Each named move below is a turn or a mirror, shown by a few rows before and after it. Which moves, in which order, take the first row of each later pair to the second? The first pair is answered.
z175 (before -> after):
.06	-.04	-.07	-.16	-.14	.09	.01	-.15	-.17	-.04  ->  .07	-.03	-.06	-.08	-.18	.05	-.03	-.11	-.21	-.06
.02	-.12	-.03	-.59	.20	.13	.22	-.17	.07	.02  ->  .00	-.03	.10	-.11	.16	-.34	-.14	.11	-.46	-.30
.14	.12	.28	.06	.14	.07	.07	.21	.37	.58  ->  .14	.17	.34	.35	.09	-.22	-.15	.36	.05	.40
z805 (before -> after):
-.29	-.01	.00	.00	-.09	.14	.46	.14	.32	.69  ->  -.26	-.02	-.04	.06	-.04	.15	.46	.17	.41	.63
-.05	.03	-.12	.13	-.01	-.27	-.13	.05	-.29	-.08  ->  -.02	.01	-.20	.20	.05	-.25	-.14	.07	-.19	-.15
-.22	.14	-.02	-.23	-.02	.28	-.05	.02	.22	.23  ->  -.20	.15	-.06	-.15	.03	.29	-.02	.04	.31	.20
-.02	.20	.25	-.37	-.09	-.07	-.06	-.12	-.59	.33  ->  .22	.10	-.33	.36	.39	.09	.00	.14	.42	-.26
z355 (before -> after):
.16	-.11	.19	.10	.10	-.09	-.08	.14	-.03	.10  ->  .13	-.13	.21	-.12	.06	.02	-.01	.01	.00	.20
.01	.02	-.15	.05	.03	.02	.02	-.05	.11	-.05  ->  .01	.02	-.09	.14	.04	-.02	.02	.00	.10	.00
.17	-.11	.01	-.21	-.09	-.04	-.16	-.10	-.34	.07  ->  .21	-.12	-.01	-.08	-.07	-.11	-.23	-.04	-.37	-.05
-.02	.19	.11	.11	-.02	-.17	-.04	.07	-.24	-.03  ->  -.06	.16	.19	-.03	-.06	-.13	.02	.00	-.22	.14
z425 (before -> after):
-.14	-.11	-.04	-.51	.12	.10	-.13	-.41	-.52	-.09  ->  -.02	-.21	-.33	-.17	.43	.38	.11	-.30	.39	-.11
-.14	.10	-.13	-.30	-.13	.11	.21	-.08	-.07	.13  ->  -.11	.09	-.21	-.26	-.07	.16	.25	-.07	.07	.10
.06	.00	-.23	-.10	-.03	-.08	-.14	-.10	-.11	-.38  ->  .01	-.02	-.10	.23	.13	.01	.05	.08	.41	.00
-.05	.01	-.07	.20	.00	-.26	-.05	-.02	-.13	-.42  ->  -.07	-.03	.00	.40	.11	-.18	.06	.09	.21	-.25
Pairs:
(2 to 4 moves a pair)
.03	-.01	-.06	-.40	-.03	.33	.18	-.01	.07	.15  ->  -.02	.08	.14	-.23	-.15	-.02	-.08	.12	-.49	.01
z805, z355, z425, z425
-.10	-.13	.09	-.65	-.17	.47	.34	-.08	.26	.43  ->  .00	.02	.00	-.32	-.33	-.16	-.28	.07	-.76	-.41
z175, z425, z805
.15	.11	-.11	.13	.10	.13	.03	.02	.41	-.13  ->  .03	.15	.20	-.34	-.14	.12	.03	-.15	-.05	.23
z175, z805, z175
.06	.05	.14	.10	.00	-.37	-.13	.14	-.29	-.18  ->  .00	-.02	.17	-.42	-.05	.00	.15	-.11	-.01	.23
z805, z425, z175, z805
.05	.06	.09	.41	.07	-.09	-.07	.22	.09	-.01  ->  .13	-.02	-.19	.20	.13	.10	-.01	.08	.28	-.23
z425, z425, z175, z355
.24	-.10	-.05	-.12	.15	.04	.31	-.17	.32	-.24  ->  .13	-.02	.25	-.37	-.08	-.13	.19	-.24	-.25	-.04
z425, z425, z175
.03	.04	.19	.31	-.14	-.26	-.28	.17	-.36	-.25  ->  .01	.00	.25	.55	.01	-.11	-.06	.29	.21	.07
z805, z355, z805
.01	-.03	-.23	-.31	-.24	.34	.15	-.15	.21	.28  ->  .15	-.02	-.51	.14	-.09	.12	-.09	.03	.16	-.34
z425, z425, z175, z425
